Here are some points, one per row:
[  2  18  23  48  64 102 109  99  80  40  42  -4  -3 -19 -16 -10 -10 -25
 -12 -15 -18  -9 -11 -17 -18 -12 -13 -28  -9   0 -11  -3 -11  24 -13  19
  23  33  34   6  -5 -15 -15]
[127 113  27   6  -7 -16 -19 -30 -17  -1   3  -2  11   7   5 -10  -9 -17
 -28 -19 -24 -24 -20 -23 -32 -23 -19 -25 -16 -12  -1  -4   5 -23 -22 -15
 -21  -4 -11 -23 -18 -18 -24]
[-17 -17 -24 -23 -18 -10  -7   9  18  15  24  36  15   1 -10 -15  -8 -10
   4   0  -2   6  -5  27 100 127 127  51  -8 -31 -25 -32 -21 -24 -22 -20
 -14 -11 -10   1 -16 -13 -31]
[-22 -31 -36 -28 -30 -21 -19 -24 -37 -39 -35 -33 -26  -7 -15 -31 -14 -28
 -24 -25 -28 -30   6   8  25  26   8 -11 -24 -11   0  13  18  24  -5  -5
  -8 -17 -21 -17  50 127 127]
[-31 -31 -28 -31 -28 -19   0   4  26 127 127  76 -14 -43 -45 -33 -21 -18
 -13 -25 -23 -25 -24 -19 -24 -34 -34 -22 -25 -23 -29 -25 -23 -25 -24 -28
 -20 -16 -10   1  17  23  41]
[-36 -35 -41 -44 -38 -29 -32 -26 -27 -39 -27 -37 -14  -3  12  52  53  44
  -3 -14 -17 -27 -23 -11  -7  -7 -12 -28 -23  40  60  23 -24 -44 -28 -20
 -29 -18 -27  -6 -43 -14 -31]
[-25 -32 -20 -23 -13  -3  17  50  57  65  94 127 127 127  92  54  34  22
  17 -10 -10 -15 -18  -3 -13 -29 -16 -12 -27 -14 -12 -12 -10 -12 -13 -16
  -3  -3  -2 -12  -8 -27 -18]
[  1  33  60  45  19  40  23  30  33  19  33  12   0  -6   2 -31  -9 -31
 -19  -2  26  29  24   0 -21 -27 -18 -16 -22 -28 -11 -33 -22 -32 -18  -8
  -9 -23 -12 -18 -27  -9 -17]
[-16  34  63  53  15  -5 -24 -14 -27 -36 -31 -31 -38 -22 -31  -3  10  54
  48  42 -11 -18 -14 -30 -39 -27 -23 -20 -19 -22 -38 -40 -25 -14 -11   8
  27  24 -13 -14 -28 -25 -19]
[-22 -28 -31 -23 -22 -29  -8  57 127 111   9 -14 -19 -37 -36 -28 -26 -21
 -26 -17 -30 -25 -18 -30 -29 -30 -31 -26 -24 -30 -28 -27 -26 -32 -28 -17
 -23 -22 -12   0   7  12  47]
[ 14  27  46  34  31  25  27  34  27  20  10  -7   0   7  15  20  34  18
   7  22 -17  -5 -20  -9 -11 -18 -29 -36  -9 -11  14  46  46  33  30 -30
 -30 -26 -15 -19 -16  -5 -20]
[-21 -19 -14  -2  36  79 127 105  25 -18 -18 -22 -24 -23 -17 -22 -30 -13
 -25 -23 -37 -14 -19 -27 -29 -26 -30 -19 -22 -30 -27 -23 -22 -34 -12 -24
 -21 -19 -18 -20 -27 -24 -25]
[-46 -28 -40 -43 -50 -39 -23 -37 -31 -21  -6  43  72  76  46  -7 -10 -37
 -27 -19 -23 -19  -8 -16 -13 -19  -7  14  56  38  -7 -41 -39 -18 -28 -14
 -21 -19 -20  -7 -30 -23 -33]
[-35 -28 -40 -42 -30 -29 -47 -15 -22 -32 -25 -10 -33 -31 -30 -28 -39 -11
   8  47  77  64  24 -15 -25 -30 -32 -38 -26  -5  24  24  55  68  26 -10
  -5   5   4 -21 -18 -18 -26]
[-23 -22 -18 -19 -24 -26 -18 -16 -12 -14 -18 -16 -29 -23 -27 -21 -10  -8
 -17 -15 -24 -27 -29 -22   3  29  70 124 127 127 119  86  39   8   6  -5
  -4  -9   1 -97   9  -6 -48]
[-31 -23 -22 -20 -32 -25 -20 -27 -20 -15 -16 -13  -9 -17 -17 -11 -11 -15
 -18 -27 -26 -38 -40 -37 -28 -16  -9 -10  -3  20  69 127 127 127 127 127
  89  44  23  25  -7 -34 -28]
[ -8 -33  15  46  50  14 -15 -35 -36 -35 -31 -44 -28 -23  -5  -1   3   9
 103 -11 -12  -9 -18 -26 -37 -35 -14 -14  -6  -1   5  -9 -18 -21 -12 -22
 -20 -30 -22 -19 -27 -17 -26]
[ 18  62  71  48  37  29  24  24  36  26  44  74  85  34  38  30 -34  10
 -10 -16  -9  -6 -19 -10 -11 -20 -15 -19 -17 -13 -13 -12 -15 -21 -22  -4
 -17 -16 -26 -20  16  75  61]
[-14 -23 -30 -29 -30 -25   9 -26 -24 -18 -16 -15   3  17  24  30  35  59
 121 127 127  57  -2 -13  -9  -6  -7   0 -13 -21 -29  12 -32 -34 -20  -7
 -16 -20 -20 -12 -18 -11 -10]
[127  74  39   3 -14 -19 -17 -14  -3 -10   2   8  -2   9 -13 -15 -19 -10
 -19 -36 -20 -23 -23 -28 -24 -21 -27 -29 -14 -12 -20  -1  -6   3 -13 -21
 -14 -15 -13 -13 -28 -10 -33]
[-11 -30 -22 -11 -23 -21 -22 -15 -14 -17 -20  -7 -30 -23 -11 -36 -31 -16
 -11   1  19  62  92 127  71  48  44  46  35  41  41  38  17  25   4  10
  -8   6  -7   7 -12 -19 -25]
[  8  31  53  87 103 105 114  89  63  57   5  14 -26  -6 -15 -14  -6 -14
 -16 -16   6 -28 -15 -14  -6 -20 -14  -4 -10  12  17  -1  12  13  19  11
  11   6 -11   1 -13 -14 -14]
[-28 -33 -25 -10  20  34  21   3 -10 -26 -41 -37 -30 -40 -29 -19 -21 -28
 -38 -36 -21 -38 -27  10  16   6  19  14 -11 -42 -56 -44 -31 -17  -9  13
  25  12 -20 -33 -24 -28 -37]
[-15 -14 -23 -26 -15 -18 -17 -21 -14 -15  -9 -16 -13 -21 -32 -17 -33 -24
 -11   4  18  37 127 119 111  68  38  50  45  27  22  24  24  14   5   5
   5   0   3  -1 -12 -11 -26]
[-17 -26 -21 -15 -27 -27 -19 -18 -22 -19 -29 -19 -13   5  11  69  73  48
  36  35  82 127  99  76  41  21   9  -6  -4 -17 -26 -33 -19 -34 -16 -11
 -11 -17 -13 -26  -7 -15  -7]
[ -7 -22 -27 -31 -26 -31 -24 -20 -20 -20 -18 -16 -15 -13 -11 -17 -23 -26
 -20 -19 -20 -10 -20 -19 -23 -19 -22 -24 -25 -20 -21 -28 -32  18 127 127
 127 127 127 127 127 127  65]
[ 54  60  42  15   9  -7 -11 -14 -20 -12 -15 -41 -19 -16 -33 -18 -16  -2
  -9   1  14  22  16  35  49  43  53  55  16   1 -26 -33 -16  35  50  22
 -20 -32 -25 -17 -21 -35  22]
[-23 -20 -23 -27 -17 -21 -19 -22 -19  -9 -16 -32 -14 -21 -13 -34 -32 -22
 -11   2  27  80  69  62  53  32  23  25  37  53  59  60  50  27  24  -5
  13  -1 -20   8 -13 -24 -22]
[-11 -11 -28 -31 -15  -9 -21 -19 -16 -19 -21  -6  -3  -3  54  86 127 127
 127 102  52  25  23   5  -1 -16 -23 -21 -15 -21 -17 -27  -5   5 -20   5
  17  34  47  35  36  14  16]
[-27 -31 -30 -28 -31 -24 -22  -7   7  28  34  27  27 102 127 127  81  53
  19  -2  -9 -13  -6 -10  -3   5   5  10  -5 -24 -26 -22 -18  -9  -8 -17
 -13 -16 -18  -9 -16 -18 -22]
[-17   8  23  27  19  14   1 -14 -26 -32 -34 -32 -32 -20 -27 -20 -26 -27
 -35 -23 -15 -22 -24 -23 -24 -25 -19 -21 -29 -28 -27 -19 -14 -27 -54 -51
 -44 -18  48 127 127  77 -10]
[127 108  45   9  -8 -19 -25 -14 -27 -15 -12  19   5  -3  13   7   3 -28
 -15 -15 -28 -25 -20 -25 -23 -26 -26 -16 -19  -9   8  -1 -16 -16 -19 -17
  -6 -19 -21 -13 -12 -38  -6]
[-17 -22 -18 -21 -16 -14 -24 -17 -19 -22 -18 -20 -15 -22 -20  -6 -16 -16
 -17 -22 -17 -21 -41 -34 -30   0  44 101 127 103  78  48  42  21  -6  -4
   6  21  30  66  29  45 123]
[-25  26  62  38  10 -18 -21 -36 -39 -31 -37 -40 -30 -32 -20 -27 -27 -28
 -35 -30 -31 -28 -23  13  43  17  -2 -18 -33 -37 -39 -26 -27 -36 -44 -19
  11  31  49  -4 -32 -44 -19]
[-33 -35  -6  65  99  61   0 -24 -12   4  28  74  74  42   0 -22 -11 -24
 -43 -18 -25 -17 -13 -29 -34   3 -34 -27 -18 -24 -24 -17 -26 -25 -15 -12
 -17 -15 -15 -19 -19 -33 -12]
There is one direction along which these points spread out most. Take the direction at right angles to it along which they spread out most. Go by this last direction. Where along it does each point below lie, from 0 to 99? 50 is the average, and the first point above lies past it. One standard deviation of the points above along it is 16.
[-36 -35 -41 -44 -38 -29 -32 -26 -27 -39 -27 -37 -14  -3  12  52  53  44
  -3 -14 -17 -27 -23 -11  -7  -7 -12 -28 -23  40  60  23 -24 -44 -28 -20
 -29 -18 -27  -6 -43 -14 -31] 37
[-17 -22 -18 -21 -16 -14 -24 -17 -19 -22 -18 -20 -15 -22 -20  -6 -16 -16
 -17 -22 -17 -21 -41 -34 -30   0  44 101 127 103  78  48  42  21  -6  -4
   6  21  30  66  29  45 123] 72
[-17 -26 -21 -15 -27 -27 -19 -18 -22 -19 -29 -19 -13   5  11  69  73  48
  36  35  82 127  99  76  41  21   9  -6  -4 -17 -26 -33 -19 -34 -16 -11
 -11 -17 -13 -26  -7 -15  -7] 16
[-21 -19 -14  -2  36  79 127 105  25 -18 -18 -22 -24 -23 -17 -22 -30 -13
 -25 -23 -37 -14 -19 -27 -29 -26 -30 -19 -22 -30 -27 -23 -22 -34 -12 -24
 -21 -19 -18 -20 -27 -24 -25] 59
[-11 -11 -28 -31 -15  -9 -21 -19 -16 -19 -21  -6  -3  -3  54  86 127 127
 127 102  52  25  23   5  -1 -16 -23 -21 -15 -21 -17 -27  -5   5 -20   5
  17  34  47  35  36  14  16] 19
[  8  31  53  87 103 105 114  89  63  57   5  14 -26  -6 -15 -14  -6 -14
 -16 -16   6 -28 -15 -14  -6 -20 -14  -4 -10  12  17  -1  12  13  19  11
  11   6 -11   1 -13 -14 -14] 67
[127 108  45   9  -8 -19 -25 -14 -27 -15 -12  19   5  -3  13   7   3 -28
 -15 -15 -28 -25 -20 -25 -23 -26 -26 -16 -19  -9   8  -1 -16 -16 -19 -17
  -6 -19 -21 -13 -12 -38  -6] 52
[-22 -28 -31 -23 -22 -29  -8  57 127 111   9 -14 -19 -37 -36 -28 -26 -21
 -26 -17 -30 -25 -18 -30 -29 -30 -31 -26 -24 -30 -28 -27 -26 -32 -28 -17
 -23 -22 -12   0   7  12  47] 58
[  2  18  23  48  64 102 109  99  80  40  42  -4  -3 -19 -16 -10 -10 -25
 -12 -15 -18  -9 -11 -17 -18 -12 -13 -28  -9   0 -11  -3 -11  24 -13  19
  23  33  34   6  -5 -15 -15] 66
[-23 -20 -23 -27 -17 -21 -19 -22 -19  -9 -16 -32 -14 -21 -13 -34 -32 -22
 -11   2  27  80  69  62  53  32  23  25  37  53  59  60  50  27  24  -5
  13  -1 -20   8 -13 -24 -22] 50
